In the data rows, the value 128 means zero.
Some points:
[147,120,96,117,143,94,99,116,112,106,149,121,99,106,143,118,122,173,128,113,128,160,125,89,
 131,106,99,127,146,182,133,118,128,112,140,121,155,155,96,112,158,117,141,132,155,153,132,100,
 139,108,104,119,105,165,180,138,180,146,118,152,139,126,139,83]
[89,128,93,132,166,135,119,121,129,119,137,148,159,119,138,100,68,120,126,163,93,139,177,106,
 156,148,172,139,106,111,73,116,86,157,129,147,142,132,85,150,93,119,119,150,195,99,125,124,
 118,138,130,162,148,113,111,143,156,127,125,169,122,121,143,155]
[123,132,155,76,73,118,103,103,112,119,135,143,163,115,136,158,138,73,146,160,112,141,132,134,
 119,200,128,149,135,136,128,143,133,95,145,147,128,151,133,121,155,134,139,158,142,138,106,137,
 139,163,119,113,134,168,135,159,147,84,149,111,159,116,132,121]
[108,73,170,112,134,100,94,175,126,103,149,80,92,141,134,143,155,121,122,120,144,84,108,141,
 145,161,111,114,126,148,155,124,95,140,114,147,99,103,94,106,89,153,110,137,138,104,137,125,
 101,136,147,156,142,151,129,110,139,121,86,132,112,67,113,124]
[146,97,111,92,147,153,101,107,98,111,117,118,115,155,135,110,128,119,128,126,140,116,131,138,
 141,121,136,162,142,86,143,132,161,172,111,121,162,159,134,143,200,130,159,121,106,97,106,117,
 126,158,143,143,171,163,94,109,118,166,84,135,119,111,112,137]
[125,110,133,153,93,141,111,136,101,150,83,160,156,133,99,113,164,148,138,106,148,109,125,113,
 139,116,97,157,80,110,141,146,106,119,100,135,116,122,128,139,110,81,135,100,150,172,128,126,
 150,148,116,126,101,141,78,126,142,135,94,162,169,128,137,101]
[120,157,107,170,142,144,142,136,167,84,123,101,117,120,100,137,161,89,154,114,125,147,161,104,
 138,152,138,117,155,130,149,145,164,132,137,151,142,65,153,108,116,115,102,135,145,153,120,80,
 130,153,120,105,122,146,137,142,94,159,89,156,110,146,132,145]
[137,121,114,117,82,144,94,103,153,116,169,141,123,122,109,124,107,132,165,180,134,152,100,149,
 147,109,117,118,99,88,129,121,115,116,145,99,105,117,122,125,134,115,93,122,78,113,164,107,
 101,130,103,105,123,112,131,116,144,134,84,107,117,125,187,145]
[175,126,108,142,126,134,158,149,141,138,100,82,152,98,106,110,108,145,124,162,122,101,105,180,
 155,147,101,95,130,176,146,190,124,110,102,147,139,177,113,144,166,132,113,133,151,126,142,105,
 173,90,105,121,140,93,87,137,112,126,160,134,113,119,151,130]
[137,112,119,119,120,98,158,153,90,120,146,153,128,163,99,107,122,118,105,125,130,117,127,127,
 105,157,148,69,142,80,128,115,147,87,85,93,148,139,145,150,124,140,124,157,154,120,128,136,
 144,100,95,148,108,103,168,128,123,118,75,114,160,170,109,128]
[158,166,143,123,101,143,144,144,125,79,125,99,117,119,105,75,94,146,92,126,122,113,185,146,
 113,115,86,163,144,131,81,80,136,125,112,95,114,146,159,116,83,169,117,99,116,140,166,105,
 114,140,174,122,125,174,102,136,122,74,130,124,137,147,132,126]
[110,114,112,110,103,128,160,116,111,101,95,126,136,106,119,137,146,131,99,154,88,132,101,90,
 155,82,149,100,180,125,111,94,85,141,92,168,131,141,139,99,115,117,152,115,79,143,99,120,
 153,131,115,119,98,106,138,116,108,110,128,117,111,102,106,137]
[129,159,121,137,134,141,146,152,117,116,107,158,112,140,124,137,112,83,135,122,117,146,108,146,
 149,102,142,186,132,173,124,124,128,114,148,108,147,98,112,91,151,107,97,132,105,95,143,186,
 150,129,112,184,111,117,116,140,125,107,87,121,130,125,129,91]
[178,176,150,130,164,108,89,143,114,95,116,128,120,138,136,123,156,154,181,134,161,141,105,101,
 104,156,139,138,96,100,99,151,88,144,111,144,150,130,145,105,116,122,104,114,118,106,106,116,
 100,130,109,133,119,87,126,110,130,118,171,89,100,158,83,116]
[122,127,127,158,165,148,130,156,148,139,146,96,151,152,130,153,147,166,156,151,131,121,104,144,
 169,124,152,151,123,136,77,101,139,75,127,137,103,131,180,139,128,145,170,163,115,136,78,160,
 134,95,125,102,136,168,125,95,151,120,114,146,122,134,144,132]
[65,159,108,133,117,130,84,123,136,151,139,110,131,146,185,96,153,132,89,95,131,122,102,134,
 142,154,128,109,114,129,96,105,123,108,166,118,179,125,145,104,133,128,111,97,120,148,155,116,
 151,107,109,122,159,125,85,134,139,142,128,87,146,145,95,160]
[127,99,127,144,120,125,92,144,140,159,146,140,135,96,103,154,127,114,148,111,138,122,193,161,
 156,89,107,86,158,100,109,121,149,91,153,130,176,156,121,107,89,123,141,91,114,93,114,114,
 96,124,163,147,137,136,113,154,102,102,150,126,123,134,102,81]
[120,114,104,142,141,128,152,116,118,112,138,160,115,108,153,162,143,178,125,152,181,96,136,136,
 106,156,122,119,129,162,104,100,142,132,155,123,98,135,96,92,155,118,148,116,153,132,123,139,
 108,180,131,127,109,99,124,109,60,117,116,141,136,148,132,161]
[110,105,148,115,116,137,119,120,133,153,135,145,121,163,118,113,81,126,156,106,87,144,123,76,
 166,128,122,138,160,150,154,138,158,111,111,120,70,124,124,106,151,120,135,98,177,132,111,109,
 123,117,152,144,142,104,109,99,140,105,145,112,87,177,131,151]
[147,135,144,97,127,133,115,171,207,166,150,107,136,111,148,123,139,108,132,138,142,144,139,134,
 122,160,153,147,146,113,133,107,105,168,94,109,130,144,110,135,137,122,146,80,115,147,134,160,
 160,112,180,125,76,124,150,146,123,143,125,144,142,154,122,123]
[153,115,114,137,110,89,122,139,139,145,138,153,139,121,184,133,149,129,119,130,84,116,121,168,
 152,119,131,148,135,139,108,138,158,150,121,177,123,90,94,192,127,161,101,139,117,162,154,107,
 124,152,124,142,142,126,139,75,107,143,143,109,138,165,103,99]
[128,135,115,110,126,89,154,91,169,107,71,176,132,140,100,126,128,158,141,111,161,131,112,139,
 117,146,140,125,142,94,123,136,148,115,165,167,90,118,136,148,135,180,152,101,107,106,156,134,
 147,107,121,187,122,154,132,181,171,145,136,161,108,109,103,157]
[112,165,109,134,142,145,97,121,102,156,130,141,98,150,81,100,135,109,133,147,126,103,128,149,
 135,119,132,113,139,110,114,154,134,138,130,104,134,102,115,106,150,155,133,157,141,161,152,151,
 106,129,136,104,70,130,135,86,139,134,192,143,133,78,92,137]
[107,73,146,130,147,161,86,145,153,130,123,124,117,140,82,114,127,130,109,152,105,155,114,128,
 49,112,117,107,96,174,104,131,166,151,135,122,115,123,127,143,130,97,126,162,91,150,107,102,
 129,135,129,162,131,122,128,163,126,122,133,122,129,133,104,140]
[143,128,161,157,163,91,99,92,121,146,125,138,123,137,159,75,141,123,113,134,109,120,114,146,
 110,124,148,133,152,120,137,121,128,98,110,142,143,110,166,121,127,104,146,136,151,131,129,115,
 132,144,158,153,101,123,148,148,102,139,134,99,127,97,218,129]
[101,151,160,168,150,120,148,139,130,118,145,135,148,83,146,124,148,121,128,120,136,105,111,93,
 148,134,92,119,147,101,164,129,108,181,136,107,133,118,141,129,167,123,178,188,88,137,162,128,
 92,146,123,120,155,98,118,165,151,83,135,163,117,170,138,112]
[131,121,169,186,137,101,137,117,134,155,106,71,121,143,121,161,103,104,129,130,105,152,134,132,
 87,137,110,136,146,106,98,155,105,136,165,110,120,156,107,154,131,165,161,71,134,156,143,137,
 133,152,76,135,154,113,146,100,120,126,92,140,101,85,120,120]
[116,127,170,132,99,186,180,132,117,107,128,137,97,181,136,145,121,128,162,116,160,76,118,113,
 129,121,145,125,111,123,124,107,157,132,138,164,178,149,93,149,117,140,126,137,128,164,134,112,
 129,124,156,109,122,88,161,154,149,131,133,115,103,115,147,112]
[144,153,77,119,123,139,132,143,98,144,117,78,127,68,140,117,112,107,131,108,122,73,128,94,
 134,114,124,118,60,122,133,148,133,101,142,119,90,117,117,162,118,105,150,126,118,117,115,149,
 165,162,128,139,131,149,175,137,121,133,145,106,68,150,128,132]
[87,150,107,152,130,129,135,103,143,120,117,118,126,124,164,151,88,117,102,117,171,133,150,147,
 89,123,139,111,141,121,167,158,159,139,76,140,111,134,103,99,92,122,129,142,97,122,92,142,
 138,122,120,137,108,135,106,93,184,109,134,98,156,135,157,128]
[123,116,161,56,132,138,140,115,106,145,122,117,147,121,126,131,163,147,93,133,131,147,175,148,
 137,110,121,121,118,159,119,143,148,139,134,96,143,72,141,138,105,170,134,109,147,109,102,145,
 140,145,101,104,126,87,118,120,166,156,137,139,95,153,171,108]
[109,131,147,103,149,149,149,111,143,109,124,129,159,96,115,181,120,102,107,112,131,116,111,121,
 136,109,70,144,127,129,134,124,114,127,148,115,144,149,159,156,134,120,99,131,146,142,107,124,
 73,89,130,177,93,139,141,101,119,176,132,107,160,136,140,167]
[164,114,133,124,99,125,137,138,142,90,102,114,111,169,177,128,111,111,108,105,141,182,129,102,
 157,121,104,120,100,119,138,137,122,97,142,104,144,88,104,144,116,108,169,154,107,109,115,133,
 117,126,127,110,125,111,128,128,77,120,172,166,169,111,129,174]
[137,97,143,142,118,145,159,75,124,159,140,120,126,113,142,138,119,127,109,89,119,122,125,168,
 92,118,147,161,113,106,102,140,85,116,112,147,100,94,139,96,179,118,100,134,134,83,115,88,
 115,106,127,82,110,136,139,157,141,122,117,148,140,138,93,126]
[113,139,142,134,127,127,108,150,101,123,155,131,144,110,131,134,109,109,122,129,158,168,138,82,
 120,86,150,116,81,138,146,120,151,130,126,170,96,150,175,114,166,196,94,124,132,114,143,140,
 153,117,152,122,139,101,124,125,95,150,131,155,167,104,141,106]
[157,130,95,137,107,193,130,142,144,123,155,158,164,163,145,111,129,125,113,109,128,135,109,144,
 82,140,125,107,150,150,183,76,95,139,157,126,116,144,159,142,108,127,127,121,153,97,122,130,
 121,138,93,136,126,145,127,110,125,133,160,139,101,109,133,92]
[131,172,122,128,123,72,145,114,121,139,178,127,117,181,105,183,112,131,114,128,110,144,115,136,
 145,129,109,117,126,138,117,129,119,188,120,125,92,141,126,143,106,104,158,155,138,116,117,129,
 153,119,155,93,115,146,88,177,107,168,114,88,126,121,116,93]
[148,137,120,151,128,107,152,121,85,172,118,117,145,126,103,106,167,124,134,129,134,153,154,113,
 138,165,130,127,129,159,130,82,163,162,138,138,118,123,122,149,131,72,101,103,109,94,142,145,
 96,91,156,118,151,120,158,99,162,106,137,115,152,109,130,164]
[127,107,72,103,131,114,130,117,166,149,99,148,91,124,132,134,141,93,117,152,160,120,98,97,
 108,96,130,152,146,146,120,138,137,107,80,114,131,141,157,136,99,129,110,132,162,135,145,163,
 74,126,124,84,189,118,128,160,124,128,131,125,131,121,124,118]
[132,137,131,113,124,93,101,127,126,118,122,111,110,115,119,136,137,150,185,117,85,81,129,146,
 86,81,163,146,158,130,171,113,105,143,175,124,146,130,120,140,104,123,110,136,133,133,122,138,
 176,103,117,109,159,111,107,111,125,137,153,133,178,159,141,168]
[143,120,147,111,161,150,174,98,107,155,144,150,143,118,144,140,122,183,143,126,103,148,116,113,
 121,134,136,90,109,141,154,206,108,112,129,114,167,144,139,125,106,117,96,126,100,128,189,159,
 142,149,168,114,130,187,123,100,114,112,108,146,112,137,106,140]
[95,130,148,129,135,130,149,160,129,130,114,165,113,102,104,114,124,176,115,126,122,151,161,148,
 148,154,165,159,105,87,175,118,121,127,119,96,112,132,105,100,126,134,122,140,118,166,95,123,
 112,103,103,116,172,141,168,139,92,151,150,77,111,87,111,108]
Along one direction, these points spread out more than along any other. Where along it does each point below lie, from 0 to 99? The average is 50, and the first point in the table lies past the average. One standard deviation of the points above along it is 16.
[127,107,72,103,131,114,130,117,166,149,99,148,91,124,132,134,141,93,117,152,160,120,98,97,
 108,96,130,152,146,146,120,138,137,107,80,114,131,141,157,136,99,129,110,132,162,135,145,163,
 74,126,124,84,189,118,128,160,124,128,131,125,131,121,124,118] 44
[109,131,147,103,149,149,149,111,143,109,124,129,159,96,115,181,120,102,107,112,131,116,111,121,
 136,109,70,144,127,129,134,124,114,127,148,115,144,149,159,156,134,120,99,131,146,142,107,124,
 73,89,130,177,93,139,141,101,119,176,132,107,160,136,140,167] 46
[101,151,160,168,150,120,148,139,130,118,145,135,148,83,146,124,148,121,128,120,136,105,111,93,
 148,134,92,119,147,101,164,129,108,181,136,107,133,118,141,129,167,123,178,188,88,137,162,128,
 92,146,123,120,155,98,118,165,151,83,135,163,117,170,138,112] 55
[158,166,143,123,101,143,144,144,125,79,125,99,117,119,105,75,94,146,92,126,122,113,185,146,
 113,115,86,163,144,131,81,80,136,125,112,95,114,146,159,116,83,169,117,99,116,140,166,105,
 114,140,174,122,125,174,102,136,122,74,130,124,137,147,132,126] 4
[137,97,143,142,118,145,159,75,124,159,140,120,126,113,142,138,119,127,109,89,119,122,125,168,
 92,118,147,161,113,106,102,140,85,116,112,147,100,94,139,96,179,118,100,134,134,83,115,88,
 115,106,127,82,110,136,139,157,141,122,117,148,140,138,93,126] 51
[175,126,108,142,126,134,158,149,141,138,100,82,152,98,106,110,108,145,124,162,122,101,105,180,
 155,147,101,95,130,176,146,190,124,110,102,147,139,177,113,144,166,132,113,133,151,126,142,105,
 173,90,105,121,140,93,87,137,112,126,160,134,113,119,151,130] 99
[123,132,155,76,73,118,103,103,112,119,135,143,163,115,136,158,138,73,146,160,112,141,132,134,
 119,200,128,149,135,136,128,143,133,95,145,147,128,151,133,121,155,134,139,158,142,138,106,137,
 139,163,119,113,134,168,135,159,147,84,149,111,159,116,132,121] 48
[95,130,148,129,135,130,149,160,129,130,114,165,113,102,104,114,124,176,115,126,122,151,161,148,
 148,154,165,159,105,87,175,118,121,127,119,96,112,132,105,100,126,134,122,140,118,166,95,123,
 112,103,103,116,172,141,168,139,92,151,150,77,111,87,111,108] 36
[65,159,108,133,117,130,84,123,136,151,139,110,131,146,185,96,153,132,89,95,131,122,102,134,
 142,154,128,109,114,129,96,105,123,108,166,118,179,125,145,104,133,128,111,97,120,148,155,116,
 151,107,109,122,159,125,85,134,139,142,128,87,146,145,95,160] 46
[107,73,146,130,147,161,86,145,153,130,123,124,117,140,82,114,127,130,109,152,105,155,114,128,
 49,112,117,107,96,174,104,131,166,151,135,122,115,123,127,143,130,97,126,162,91,150,107,102,
 129,135,129,162,131,122,128,163,126,122,133,122,129,133,104,140] 41
[108,73,170,112,134,100,94,175,126,103,149,80,92,141,134,143,155,121,122,120,144,84,108,141,
 145,161,111,114,126,148,155,124,95,140,114,147,99,103,94,106,89,153,110,137,138,104,137,125,
 101,136,147,156,142,151,129,110,139,121,86,132,112,67,113,124] 34
[89,128,93,132,166,135,119,121,129,119,137,148,159,119,138,100,68,120,126,163,93,139,177,106,
 156,148,172,139,106,111,73,116,86,157,129,147,142,132,85,150,93,119,119,150,195,99,125,124,
 118,138,130,162,148,113,111,143,156,127,125,169,122,121,143,155] 43
[164,114,133,124,99,125,137,138,142,90,102,114,111,169,177,128,111,111,108,105,141,182,129,102,
 157,121,104,120,100,119,138,137,122,97,142,104,144,88,104,144,116,108,169,154,107,109,115,133,
 117,126,127,110,125,111,128,128,77,120,172,166,169,111,129,174] 51
[120,114,104,142,141,128,152,116,118,112,138,160,115,108,153,162,143,178,125,152,181,96,136,136,
 106,156,122,119,129,162,104,100,142,132,155,123,98,135,96,92,155,118,148,116,153,132,123,139,
 108,180,131,127,109,99,124,109,60,117,116,141,136,148,132,161] 50
[116,127,170,132,99,186,180,132,117,107,128,137,97,181,136,145,121,128,162,116,160,76,118,113,
 129,121,145,125,111,123,124,107,157,132,138,164,178,149,93,149,117,140,126,137,128,164,134,112,
 129,124,156,109,122,88,161,154,149,131,133,115,103,115,147,112] 45
